In the data rows, zero lies at 4.5, halfway between 4 and 5.
Here are some points, one per row:
[5 3 7 8 5 5 2 8 6 6 6 9 8 7 5 5 6 3 5 4 8 6 4 1 6 5 6 6 5 8 5 5 4 5 4 3 5
 2 4 5 5 5 5 5 4 4 1 5]
[3 4 5 6 6 5 7 4 4 4 2 6 4 5 6 4 7 3 5 3 7 1 7 4 6 3 3 3 4 3 3 1 3 7 5 5 4
 4 5 5 4 6 2 6 6 2 5 3]
[5 7 6 4 5 4 5 2 6 4 5 6 4 3 4 3 4 6 5 8 5 4 4 3 4 2 6 3 4 4 3 7 0 1 5 2 5
 5 0 4 5 3 3 5 4 3 5 4]
[6 4 5 6 0 4 3 6 5 5 5 5 4 4 6 2 4 0 3 7 4 4 7 3 3 5 7 4 3 2 4 4 7 3 4 4 3
 7 4 7 4 3 4 2 5 4 5 5]
[1 5 5 2 3 5 9 4 7 3 5 6 4 6 3 6 4 5 4 5 4 5 4 5 3 6 8 5 5 6 2 5 4 4 6 5 6
 4 7 5 7 3 7 5 2 3 4 5]
[5 7 5 3 3 6 3 5 5 3 3 5 3 7 0 6 6 5 5 6 6 2 5 4 5 4 4 6 4 1 5 7 2 5 5 3 6
 6 5 5 3 5 9 2 3 5 5 4]
[4 4 3 4 0 2 3 5 7 5 3 3 4 5 4 5 3 3 8 4 5 4 5 2 5 4 4 2 6 5 4 3 3 6 5 5 5
 8 7 1 4 2 3 6 4 4 2 6]
[6 7 6 4 6 4 6 4 7 3 4 4 8 2 7 5 5 4 8 6 5 5 3 4 6 4 3 4 7 3 4 6 5 8 2 5 7
 2 5 6 5 4 5 1 6 5 2 5]
[4 4 4 5 5 8 2 5 6 4 2 5 5 4 4 3 3 7 6 3 1 5 3 3 6 5 5 6 3 3 3 4 6 4 4 1 1
 4 6 3 9 5 5 6 2 1 3 2]
[4 4 5 5 6 9 4 7 5 4 5 5 9 4 5 4 4 4 5 5 2 8 6 5 6 6 3 3 3 5 4 6 5 3 5 9 5
 3 5 6 3 3 5 4 5 4 3 2]
[7 2 4 2 6 5 7 5 1 6 5 6 5 6 6 4 4 2 5 6 5 4 1 7 4 3 8 6 5 3 6 4 4 3 4 6 3
 4 6 2 3 5 6 4 5 2 2 6]
[4 5 6 3 4 4 6 3 6 4 6 2 4 7 6 0 5 5 3 5 4 7 4 4 5 2 0 3 5 6 7 6 5 2 6 4 7
 2 6 5 5 6 4 4 3 5 6 6]
[9 6 4 4 6 5 8 3 4 9 4 9 6 4 6 5 3 8 3 2 3 3 5 5 7 3 3 4 3 2 5 1 7 6 4 5 8
 3 4 3 6 4 4 4 2 6 5 5]
[5 6 4 3 6 5 1 4 7 5 6 3 2 4 6 5 6 7 2 3 6 5 6 4 0 6 4 3 5 5 4 3 4 6 0 4 5
 7 6 2 4 4 8 5 5 1 4 3]
[5 9 4 4 5 3 4 6 3 0 2 6 3 4 6 3 5 5 3 5 5 4 4 4 5 6 6 5 5 6 6 4 5 2 5 5 5
 5 7 4 5 5 6 6 5 5 4 3]
[5 6 3 2 2 6 5 4 4 5 6 3 6 4 5 3 6 5 4 3 6 5 6 3 4 4 6 9 6 5 5 5 4 5 6 4 4
 4 3 2 4 3 2 6 5 2 7 5]
[3 5 2 7 6 4 5 4 5 4 3 6 6 3 3 4 4 4 6 4 8 6 4 5 3 6 3 4 5 4 2 4 7 5 6 3 2
 7 6 4 0 4 4 3 2 3 5 5]
[3 2 4 4 4 4 3 4 6 2 5 7 4 1 4 6 5 6 0 4 4 4 3 3 4 2 5 3 4 6 6 5 4 5 7 5 2
 2 5 3 3 4 7 4 5 6 3 5]
[9 3 7 5 3 9 6 4 3 3 5 1 4 7 7 8 6 6 4 4 4 4 4 4 5 6 4 4 4 6 4 6 6 2 4 3 6
 5 6 7 4 5 3 5 7 5 4 6]
[2 3 5 4 8 6 3 4 2 5 3 3 0 6 4 3 4 3 5 1 5 5 1 6 5 2 5 3 7 5 3 4 8 5 2 3 6
 5 1 7 4 1 3 3 4 7 4 8]
[5 6 6 3 6 3 7 5 1 6 4 3 3 3 6 5 4 5 4 1 3 6 7 4 6 5 4 5 4 5 4 5 3 6 6 4 4
 7 3 6 6 6 3 1 4 3 0 2]
[5 6 6 7 3 3 3 4 4 3 9 4 3 3 3 4 2 4 6 3 5 5 5 7 6 5 6 2 4 2 3 3 5 6 9 4 4
 1 5 3 2 5 8 4 8 5 4 5]
[6 4 5 5 5 4 4 2 6 4 3 5 5 8 5 4 7 5 3 5 4 5 5 9 4 7 7 5 6 6 7 6 2 5 6 6 2
 5 6 5 4 2 4 4 5 6 5 5]
[4 2 4 5 5 5 4 6 5 4 5 3 4 5 6 4 3 5 3 4 5 4 4 4 4 6 5 5 7 1 0 6 2 3 4 5 3
 5 7 5 4 7 4 7 3 9 5 2]
[6 1 3 5 3 1 6 5 3 4 3 2 5 5 2 7 7 5 5 8 5 9 6 6 7 2 5 3 6 4 5 5 7 3 2 5 6
 4 3 4 7 5 5 3 6 5 6 3]
[2 4 5 7 6 4 5 1 3 4 5 4 2 7 5 6 2 3 4 6 1 5 6 3 2 3 4 6 6 5 6 6 6 6 3 4 6
 4 2 5 0 5 3 5 5 8 5 2]
[6 2 6 6 5 5 3 5 2 3 5 5 6 1 4 6 8 2 5 4 2 7 5 1 4 8 5 4 6 5 7 1 4 3 4 3 5
 5 3 4 4 6 1 3 4 6 6 7]
[5 4 5 4 4 4 5 5 5 6 3 4 2 3 3 2 4 6 6 4 5 4 2 2 4 4 4 5 4 7 4 4 4 8 5 8 3
 6 3 5 6 4 8 4 6 3 8 4]
[4 3 4 4 4 4 2 5 6 4 3 8 5 4 3 4 2 5 4 4 6 5 5 5 4 3 4 4 5 4 3 7 6 6 5 5 5
 8 6 5 5 9 2 5 7 2 5 7]
[3 5 2 3 4 5 4 2 1 3 9 7 7 5 4 4 4 4 5 5 6 3 5 4 4 4 2 4 4 4 4 6 4 6 4 3 3
 8 6 5 9 3 5 5 5 5 5 4]
[6 5 2 5 6 5 7 4 6 7 5 4 5 6 3 5 6 5 3 6 5 5 4 5 4 5 3 6 3 5 5 3 5 4 5 5 4
 7 4 5 5 6 7 8 6 7 1 9]
[5 5 2 1 4 5 3 4 6 6 4 5 3 4 6 8 1 4 6 7 8 5 5 4 7 7 3 3 2 6 5 1 5 5 6 5 3
 3 2 4 6 5 3 6 2 4 7 5]
[5 2 2 4 4 2 4 4 2 6 3 3 5 3 6 4 4 4 6 4 5 3 8 7 1 4 4 7 2 5 6 6 3 4 5 2 7
 0 5 6 7 4 5 8 2 3 6 6]
[3 5 3 6 0 5 4 6 5 5 5 3 4 2 4 6 5 4 4 6 4 2 1 8 2 5 3 5 6 4 5 4 3 3 4 5 7
 3 2 5 5 6 4 4 5 5 4 2]
[2 6 8 3 4 4 5 7 3 3 4 3 8 3 3 4 1 5 3 3 4 4 3 7 6 3 5 4 2 5 5 2 4 6 1 3 2
 5 5 6 2 5 5 5 5 6 4 4]
[4 9 6 2 6 4 3 7 3 9 6 5 3 4 2 7 5 4 5 5 4 3 5 5 4 3 4 4 6 6 3 7 5 3 5 5 1
 3 6 4 4 4 3 6 4 4 6 5]
[3 2 4 5 6 2 4 4 5 7 4 0 7 4 3 6 6 4 4 5 4 2 3 3 4 8 6 3 3 3 9 4 8 4 6 6 8
 5 3 4 6 5 3 4 5 5 7 2]
[1 4 1 6 6 4 5 5 6 4 6 5 1 7 5 4 5 7 7 3 0 3 6 4 5 5 5 4 3 7 6 6 4 2 3 6 4
 5 5 6 2 5 3 2 6 5 7 6]
Along one direction, these points spread out more than along any other. Take the direction at right angles to it along which they spread out most. Go by this last direction. How many in every 100 of the points above lie lower along it than each point below? Round to a whole number. More than half of the points above lie lower than the first one.
[5 3 7 8 5 5 2 8 6 6 6 9 8 7 5 5 6 3 5 4 8 6 4 1 6 5 6 6 5 8 5 5 4 5 4 3 5
 2 4 5 5 5 5 5 4 4 1 5] -> 79
[5 6 6 7 3 3 3 4 4 3 9 4 3 3 3 4 2 4 6 3 5 5 5 7 6 5 6 2 4 2 3 3 5 6 9 4 4
 1 5 3 2 5 8 4 8 5 4 5] -> 18
[3 2 4 4 4 4 3 4 6 2 5 7 4 1 4 6 5 6 0 4 4 4 3 3 4 2 5 3 4 6 6 5 4 5 7 5 2
 2 5 3 3 4 7 4 5 6 3 5] -> 16
[2 4 5 7 6 4 5 1 3 4 5 4 2 7 5 6 2 3 4 6 1 5 6 3 2 3 4 6 6 5 6 6 6 6 3 4 6
 4 2 5 0 5 3 5 5 8 5 2] -> 3
[6 1 3 5 3 1 6 5 3 4 3 2 5 5 2 7 7 5 5 8 5 9 6 6 7 2 5 3 6 4 5 5 7 3 2 5 6
 4 3 4 7 5 5 3 6 5 6 3] -> 71
[5 7 5 3 3 6 3 5 5 3 3 5 3 7 0 6 6 5 5 6 6 2 5 4 5 4 4 6 4 1 5 7 2 5 5 3 6
 6 5 5 3 5 9 2 3 5 5 4] -> 5
[5 5 2 1 4 5 3 4 6 6 4 5 3 4 6 8 1 4 6 7 8 5 5 4 7 7 3 3 2 6 5 1 5 5 6 5 3
 3 2 4 6 5 3 6 2 4 7 5] -> 95
[7 2 4 2 6 5 7 5 1 6 5 6 5 6 6 4 4 2 5 6 5 4 1 7 4 3 8 6 5 3 6 4 4 3 4 6 3
 4 6 2 3 5 6 4 5 2 2 6] -> 66
[4 3 4 4 4 4 2 5 6 4 3 8 5 4 3 4 2 5 4 4 6 5 5 5 4 3 4 4 5 4 3 7 6 6 5 5 5
 8 6 5 5 9 2 5 7 2 5 7] -> 45
